Each named move below is a turn or a mirror, shown by a few rows before and after it. Which moves, in which order, take the first row of each later pair to the second? The first pair is answered.
N (before -> after):
[-28.9  10.0  -9.6 -24.6   4.0  -5.2  16.6 -24.2 -16.7  31.1   1.3  50.8
 -27.7   3.0  60.8 -14.7   3.5  -6.7]  ->  [-16.1   7.5  -3.8 -36.6 -27.6  -3.1  13.9  24.8 -13.2  48.0  -7.7  41.7
  -5.5 -26.1  30.0   5.9 -23.6 -39.3]
[-11.9 -12.4  30.3  -7.8 -32.5  -4.3   6.6  36.4  39.2  19.1  -6.7  18.8
  19.9   8.4  -2.1  23.8  34.1  -2.2]  ->  [-23.6 -10.1  25.2   4.3  -8.3  -4.7  10.2   2.2  36.1  10.2   3.1  27.3
   9.3  30.4  25.3  -0.8  52.7  21.3]
[ 18.1  -9.1  -5.0  18.7   5.7   5.9  -2.2  13.2  -2.2 -46.5 -11.4 -21.1
   1.1  -6.3 -41.8  20.9 -10.5   8.7]  ->  [ 13.8  -8.6 -10.1  21.6  18.3   5.4  -3.9  -6.8  -2.4 -54.2  -2.2 -20.9
  -9.4   4.8 -26.4   9.7  -1.2  22.1]
U (before -> after):
[ -5.0  15.9  -2.3 -30.3   1.8   6.7  10.3 -18.5   3.9  13.0   0.9  -4.7
 -22.0  12.4  13.0 -23.4  14.0   2.3]  ->  [  1.2   7.0  -0.3 -21.3   5.6  13.4  24.7 -14.9  22.3   2.1  -3.6   2.5
 -29.1   8.2  -0.6 -17.6   3.6   8.8]
[ -7.4 -28.7  20.0  -5.8 -45.1 -13.0   8.9  40.3  22.8  -2.8 -31.5   2.0
  16.9  26.7  -0.7 -18.9  31.2 -22.2]  ->  [ -8.5 -32.3  19.2  -6.0 -45.0  -8.8  10.5  42.6  19.8  -5.7 -27.1  -0.8
  16.0  28.8   0.9 -14.8  30.9 -24.8]
[  4.2  11.3  -0.5  -2.3 -19.4 -16.9  -9.8  42.6   7.6  13.8   9.0  10.9
  18.9  -1.6  -5.8  -1.3   2.9  16.4]  ->  [  8.1   7.3  -1.6   1.8 -17.4 -12.2  -0.3  42.1  16.2  10.4   8.1  12.8
  16.4   0.0  -6.7   1.2   0.4  15.0]
[-20.9  14.1   6.6 -14.7 -21.3 -18.5 -48.3  18.8 -36.4  -2.7   6.3 -23.6
  26.4  31.7   9.7 -13.2  25.2 -14.8]  ->  [ 17.3 -15.3  14.1  30.7   3.5  13.9   6.5  31.5  59.5 -31.5 -15.9  -3.3
  -2.2   8.8 -27.0  23.7   4.0   5.1]
J (before -> after):
[-12.8 -20.1  20.6  17.9 -17.3   7.2 -11.8  -0.9  13.3   7.6 -10.2   0.1
  18.7  -8.7 -10.2   1.8  -2.1   3.1]  ->  [-16.9 -19.0  23.4  12.8 -21.6   8.6 -18.5   1.6   2.9  13.1  -5.8  -2.9
  18.9  -7.9  -6.9  -1.0  -0.7   0.8]
[  1.7 -12.4   3.1  17.8  19.8   3.4   7.1  -4.5  21.0 -14.0  -5.0   5.8
  -4.7  10.6  -6.2  -0.6  16.4  22.3]  ->  [-10.2   6.9  -3.8 -16.2  -8.9  -7.3 -18.0   8.7 -28.8  18.8  -0.5  -0.7
   7.7   2.3   4.9  -9.2   0.6 -12.4]
[-11.9  12.8   5.7 -12.8  10.4   6.0  -0.7  -7.4  36.5   9.3  14.0  12.0
  -1.8   5.3   3.8   0.0  11.6  -6.7]  ->  [-14.3  10.0   1.5 -11.8  11.3  -0.3 -13.7  -8.8  17.5   4.9  18.8   7.8
   9.3  10.3   5.9  -8.8  20.5  -1.8]
[ 15.5   9.7 -12.5  -7.2   0.2   1.2  15.0  -5.6  -6.0 -19.5 -18.5  -0.8
 -14.2   2.0 -16.8   6.3 -11.3   0.4]  ->  [ 12.8  13.6 -14.1 -11.7  -2.2  -7.4   5.7  -6.7 -22.8 -14.4 -11.4  -4.8
 -10.1   6.3 -15.9  -0.2  -6.9   4.4]
Pairs:
Between the rows of a pair lie two moves.
[-20.9  19.0 -31.6   6.2  24.4  16.0  22.9 -28.4 -11.7 -34.6 -18.5 -20.9
  26.6  44.2  30.2 -21.2  10.6  15.4]  ->  [  6.3   1.9 -15.1  19.2  -5.2  21.4  27.0  27.8  16.7 -38.2 -33.1 -37.2
  46.6   5.5 -30.0  11.6  -1.3  -0.7] => N then J
[ 14.0   3.3 -24.1   0.0  35.0  12.5  22.8 -45.2   9.8 -10.6   8.3  21.1
 -26.7   8.1  22.2 -13.1 -28.0   4.6]  ->  [ 14.6  15.3 -13.0 -34.2 -14.0  -0.7  -6.3   3.5 -32.0  21.4   6.1   7.4
   7.6 -16.9  -1.8  -8.9 -40.9 -45.1] => N then U
[ -4.3 -22.2  -1.9 -12.7  -8.9 -30.7 -14.4   3.3  -7.1  -7.8  17.5 -28.4
  31.7  -6.6  -2.3  16.6   7.0  16.3]  ->  [  0.4 -22.3  -1.7 -20.1 -11.1 -26.5 -12.9  12.5  -6.4  -3.1  14.3 -27.7
  28.6 -18.5  -4.2  16.7  -2.2   7.6] => U then J
[-12.2  -3.6   4.5  -1.3 -28.0  -1.9 -16.3  14.8  -2.2  25.5  14.2 -18.0
  12.1 -40.6 -38.8  -9.3   5.5 -23.7]  ->  [-25.0  -0.6  -9.9  21.0  21.1   4.0  -1.1 -42.4  15.4   0.5  23.5  -3.7
 -21.3  -4.3  -6.2 -31.1  32.9  19.5] => U then N
[ 48.0 -22.2  24.0  22.9  15.2   7.0 -16.6  28.0  22.1 -15.1 -11.0 -17.8
  14.6   2.3 -26.9  37.0  23.9  22.1]  ->  [ 21.9  -3.2  16.6   6.5  17.1 -10.6 -45.2   0.0 -34.0  -9.7   8.2 -23.8
  19.1  30.1   5.4   8.3  48.5  29.1] => N then U
[-17.4  21.7  21.7  16.9  14.9 -36.5 -23.0  15.7 -36.8 -17.6   3.1 -20.9
  39.4  39.3  10.4 -23.6  38.9  19.1]  ->  [-12.8  35.9  23.4 -15.6 -10.6 -34.5 -20.6  37.7 -50.6  16.9   3.0 -18.1
  45.9  14.1   7.4 -15.8   4.0 -21.6] => U then J
[ -8.5 -23.3  20.7   2.2   5.5   0.0  21.0   2.7  51.7   4.6   5.4  46.3
 -15.8  12.4  -6.4   2.3  35.7   5.1]  ->  [-29.6  -5.6  18.5 -32.7 -29.5 -15.2 -17.1  13.4 -13.8  24.2  15.8  27.4
  12.9  15.1   3.4 -12.9  36.8 -19.4] => N then U
[-24.8   0.3  15.4   6.2 -16.6 -19.3 -15.2   2.0  -9.4  10.9   8.0  14.3
  10.7  24.9  19.3 -17.0  55.4  16.2]  ->  [  1.4 -17.2  22.5  23.0 -14.8  -4.4   7.7  29.4  43.2  -0.9  -9.5  21.4
   3.8   1.8 -17.3  13.9  32.4  10.5] => U then N
[ -4.7   8.4  -8.4  28.5  18.5  -4.8  15.6 -30.6  -0.7 -31.0  32.8  11.4
 -30.9  18.6  10.2 -28.0  33.1  18.6]  ->  [ 11.0   6.6   7.8  -3.1 -46.1 -11.3  -5.6  41.7 -23.6   6.0  25.5  -4.6
   7.3 -23.4 -32.4  -6.0   4.0 -38.0] => N then U
[ 20.2 -12.8  -8.0  36.7  10.8  33.8  -8.9  25.1  -4.2 -16.4 -27.9 -24.2
   3.1 -26.7 -38.9  14.5  -9.2  16.5]  ->  [ -5.3   6.2 -13.1  15.9  11.6  13.8 -33.0  -2.2 -54.9  -8.9 -14.7 -35.7
   4.8  -1.7  -5.8 -11.6  18.1  23.6] => U then N
[ -5.7   7.5  -6.9 -31.7  -1.9  -8.8  -6.9  22.8 -34.0   5.6  -5.5 -13.4
  33.0  18.3   9.7   9.2 -57.3 -14.7]  ->  [-19.5  10.8  -6.8 -22.0   8.3 -12.7 -18.5   1.5 -46.9  -4.9   1.9 -20.3
  34.2  39.8  17.3  -0.9 -29.4   7.3] => J then U
[-10.5   9.5   5.5   4.5  -6.8  -0.4 -24.1 -10.8 -27.9 -18.1   3.1 -25.2
  18.4  10.1  -7.0  -1.7  17.7  12.8]  ->  [ -9.3  13.1   5.3 -15.6 -20.2  -4.1 -19.9   6.4 -29.7   3.4  -1.6 -19.5
  18.8  -5.5  -7.7  -1.5  -7.0 -13.9] => U then J
[ -6.7   3.0  15.1  -2.4   1.4  -2.1 -23.0  -9.2 -13.6 -12.9  16.8 -20.5
   4.3  19.9   2.4 -17.1  24.4  30.6]  ->  [ -5.9  12.9  12.4 -33.7 -20.5  -7.8 -17.9  14.0 -27.0  19.7  11.8 -14.1
  10.1  -0.8   5.0 -18.9  -3.3  -5.1] => U then J
[ 11.2 -10.7   4.4  30.0  15.8  26.2 -20.3  -0.1  22.7 -46.2  -5.4 -22.5
  15.2 -25.4 -42.4  20.8 -10.0  13.0]  ->  [ 16.0  -9.2   1.1  12.5   4.9  27.8 -19.6  16.5  20.7 -33.3  -8.9 -23.9
  15.8 -39.0 -46.6  22.9 -28.6 -13.0] => J then U
[  4.2   5.1 -16.0 -19.2 -37.7  18.0 -24.6  12.0 -40.6   9.4  11.9 -14.0
   9.0 -53.4  -7.5  12.6 -20.7 -26.6]  ->  [ -7.7   9.5 -22.4  -9.9 -30.3  13.6 -42.9 -10.9 -59.8 -10.9  15.1 -28.8
  16.6 -25.8   4.4  -5.4  11.3   1.5] => J then U
[  6.7  -9.9  -2.7  -6.3 -30.0  -6.5 -20.0  44.6   6.7  14.1  -0.7 -32.1
  36.0 -23.2 -31.9  18.4   7.5 -18.6]  ->  [ -9.3 -13.2 -17.7  25.4  29.9   1.7   2.8 -28.5  25.4 -23.9   8.9 -15.5
  -0.1  20.7  14.2  -3.4  34.7  38.8] => N then U
[ 18.4 -30.1   9.7  41.9 -12.6  11.6  -9.7  22.3  23.3 -27.5  -7.1 -10.9
  19.9 -10.8 -57.9  37.1  15.2  21.6]  ->  [ 25.1 -22.6   8.1  24.8 -18.2  14.2  -8.3  40.0  16.2  -9.4 -11.3 -12.5
  19.0 -25.9 -59.2  40.2  -3.6   0.7] => J then U
[ 63.7 -19.5 -18.6  21.9  21.3  35.1  -9.5 -15.1   1.1 -46.4   2.7 -38.7
  -3.2  -1.6 -55.7   8.5 -26.8  10.1]  ->  [ 34.7   1.2 -22.9   0.3  14.8  17.4 -46.1 -28.5 -62.6 -31.5  18.6 -48.7
   6.0  19.7 -28.3 -19.6  -8.1   7.5] => N then U
[-12.8   3.2   9.6  12.9  16.9   0.4  11.4 -36.4  12.6  -5.3   0.5  46.0
 -21.6  34.7  69.0 -27.8   4.2  23.6]  ->  [  3.9   6.8  27.1 -18.9 -51.0  -5.6  -4.0  48.0   1.2  29.2 -14.2  30.2
  15.7 -16.8  14.6   1.1 -36.3 -43.4] => N then U
[ -9.4   5.1  -1.1  10.9   8.7  -0.2 -22.4 -22.5 -29.7 -16.1   0.9 -14.7
   1.4  21.2  11.8 -17.3  26.5  26.9]  ->  [-10.1  16.7  -5.3 -25.1 -13.7  -8.1 -17.3  -0.7 -46.2  18.4   3.5  -8.8
   2.6  -7.2  17.0 -13.4  -9.1 -22.6] => U then J
